[92, 176, 105, 161, 99, 199, 131] ==> 161, 199

[161, 122, 130, 74, 182] ==> 130, 182

[[158, 180, 165, 112, 117, 138, 97],
[154, 157, 195, 129, 78, 83, 91],
[121, 78, 104, 171, 113, 108, 167]] ==> 129, 195

[139, 185, 181, 132, 163] ==> 181, 185

[[120, 119, 195, 117, 147],
[122, 145, 129, 183, 157],
[111, 180, 166, 156, 187]] ==> 129, 195

[136, 165, 133, 70, 161] ==> 133, 165

[178, 60, 160, 145, 141] ==> 160, 178
---
Input: [[182, 145, 121, 124, 146, 112], [153, 143, 127, 126, 111, 142]]
Output: 127
Input: [[155, 127, 139, 153, 119, 121], [168, 99, 67, 107, 140, 107], [124, 138, 128, 121, 129, 122]]
Output: 128
Input: [170, 162, 54, 152, 197, 82]
Output: 54
Input: [[137, 68, 122, 147, 156, 96], [126, 84, 165, 120, 139, 119]]
Output: 165
Input: [[90, 100, 165, 92, 122, 108], [133, 119, 51, 114, 135, 136]]
Output: 51
Input: [181, 170, 146, 191, 134, 129]
Output: 146
Input: [[78, 152, 103, 127, 120, 134], [170, 157, 109, 131, 192, 107]]
Output: 109
---
array([[107, 100, 133, 140, 170],
       [103, 127, 117, 137,  68],
       [ 75, 128, 129, 120, 185]]) 127

array([124, 131, 106, 122, 190, 138, 176]) 131

array([168, 161, 185, 133,  87,  99,  97]) 133

array([162, 107,  69,  91,  87, 173, 109]) 107

array([128,  84,  82, 115,  64, 161,  99]) 99

array([146, 145, 170, 120, 203, 143, 121]) 145

array([182, 125, 129,  74,  99]) 125
---
[77, 54, 110, 88, 199, 86]	110
[134, 165, 116, 159, 180, 185, 103]	116
[54, 150, 131, 142, 146, 65]	131
[73, 120, 135, 133, 149, 130]	135
[105, 180, 113, 81, 197, 151]	113
[168, 188, 148, 192]	148
[166, 119, 181, 178, 61, 131]	181
---
[161, 199, 84, 106, 79] Out: 161, 79

[137, 188, 162, 137, 147] Out: 137, 147

[165, 163, 181, 202, 150] Out: 165, 150

[[102, 131, 151, 64],
[164, 131, 145, 163],
[161, 133, 146, 159]] Out: 102, 159

[[95, 162, 161, 173, 129, 151],
[150, 67, 119, 113, 107, 123],
[152, 68, 140, 135, 98, 132]] Out: 95, 132

[[202, 162, 123, 187, 129],
[74, 77, 86, 100, 141],
[188, 86, 88, 147, 103]] Out: 202, 103

[[72, 106, 183, 96, 137, 72],
[183, 130, 183, 180, 150, 180],
[146, 143, 115, 148, 142, 126]] Out: 72, 126

[[168, 83, 133, 63, 76],
[128, 133, 125, 118, 135],
[76, 149, 85, 134, 194]] Out: 168, 194

[182, 147, 197, 96, 77, 131, 150] Out: 182, 150

[[137, 120, 126, 78],
[156, 157, 126, 201],
[144, 153, 126, 201]] Out: 137, 201
---
[[80, 173, 133, 194, 100],
[189, 158, 151, 168, 122],
[189, 120, 115, 201, 55]] Answer: 194

[[104, 175, 81, 155],
[77, 163, 112, 129],
[159, 151, 61, 163]] Answer: 81

[[128, 133, 139, 116, 121],
[146, 81, 120, 183, 191],
[132, 92, 94, 179, 170]] Answer: 116

[[193, 93, 150, 87, 77, 100, 139],
[138, 111, 171, 101, 66, 72, 183],
[137, 123, 174, 108, 66, 82, 185]] Answer: 100

[[121, 143, 138, 105, 176, 156],
[122, 122, 125, 121, 125, 123],
[125, 109, 101, 184, 128, 85]] Answer: 176

[[169, 199, 120, 98],
[195, 103, 158, 95],
[90, 143, 102, 151]] Answer: 120
---
array([[152, 118, 127, 135, 128, 103, 143, 133, 121, 126, 110, 143, 133,
        146, 110, 128],
       [134, 136, 109, 108, 130, 118, 167, 126, 130, 128, 103, 161, 105,
        133, 137, 133],
       [140, 160, 114, 133, 130, 134,  95, 184, 120, 102, 128, 116, 117,
        164, 151, 135],
       [118, 123, 114, 139, 130, 132,  92, 190, 125, 125, 115, 147, 121,
        125, 118, 128],
       [107, 133, 128, 118, 132, 113, 119, 124, 129, 120, 130, 101, 127,
        102, 137, 137],
       [132, 105, 120,  97, 127, 126, 122, 171, 127, 141, 156, 152, 145,
        104, 139, 120],
       [119, 136, 125, 179, 124, 132, 133, 194, 118, 130, 109, 135, 133,
        116, 128, 133],
       [154, 145, 161, 151, 125, 131, 163, 111, 115, 133, 111, 107, 124,
        138, 139, 118],
       [141, 131, 143, 149, 116, 120, 130, 130, 119, 133, 119, 123, 120,
        137, 127, 149]]) ⇒ 133

array([[138, 159, 152, 101, 144, 140],
       [151, 179, 164,  87, 133, 142],
       [170, 166, 143,  99, 172, 180],
       [143, 165, 161,  76, 153, 160],
       [121, 164, 172,  84, 127, 131],
       [132, 147, 154, 107, 139, 129],
       [100, 136, 158, 114, 105,  97],
       [123, 121, 121, 142, 124, 122],
       [ 96, 106, 127, 141,  90,  99],
       [ 81,  95, 104, 156,  69,  74]]) ⇒ 122

array([[131, 167, 131, 130, 163,  81, 116, 141, 107, 108, 146],
       [137, 163, 125, 134, 174,  81, 131, 146, 106, 103, 148],
       [160, 175, 136,  73, 131, 135, 102, 128, 123, 121, 143],
       [159, 108, 140, 129, 125, 156, 120, 139, 105, 111, 164],
       [114, 188, 129, 118, 156,  74, 111, 136, 116, 117, 134],
       [171, 146, 119,  74, 139, 130, 130, 106, 162, 138,  93],
       [115, 144, 127, 163, 163,  97, 139, 161,  87,  98, 171],
       [140,  69, 132, 158, 115, 147, 133, 117, 135, 133, 119],
       [ 94, 149, 119, 124, 110, 172, 152, 163, 102, 122, 169],
       [153, 159,  97,  91, 166, 121, 173, 132, 150, 126, 106]]) ⇒ 119

array([[178,  79, 143, 149, 148,  96,  97, 143,  63, 163, 151,  90, 144,
        168],
       [146, 157, 129, 136, 126, 152, 151, 129, 157, 142, 131, 153, 122,
        145],
       [161, 120, 125, 144, 129, 100,  98, 123, 119, 152, 148, 123, 130,
        153],
       [ 96,  96, 117, 107, 117,  94,  99, 118,  86, 107, 110,  99, 121,
        100],
       [137, 150, 103, 133,  85, 134, 133,  91, 149, 132, 132, 140,  91,
        131]]) ⇒ 153

array([[130, 116, 126, 122,  71, 180],
       [162, 124, 169, 136,  81, 108],
       [168,  82, 113, 133,  94, 113],
       [167,  82, 137, 137,  88, 109],
       [170, 104, 138, 129,  71, 108],
       [115, 116, 171, 122, 142, 119]]) ⇒ 109

array([[122, 113, 161, 156, 142, 163, 112, 147, 130, 112,  75, 142],
       [117, 120, 156, 150, 135, 165, 119, 139, 140, 117,  85, 139],
       [115, 114, 143, 146, 128, 165, 136, 140, 139, 114,  88, 140],
       [122, 112, 153, 153, 135, 171, 125, 147, 133, 109,  75, 146],
       [119, 111, 155, 154, 135, 177, 126, 148, 136, 108,  70, 148],
       [122, 115, 159, 154, 139, 166, 114, 145, 133, 113,  77, 144]]) ⇒ 146
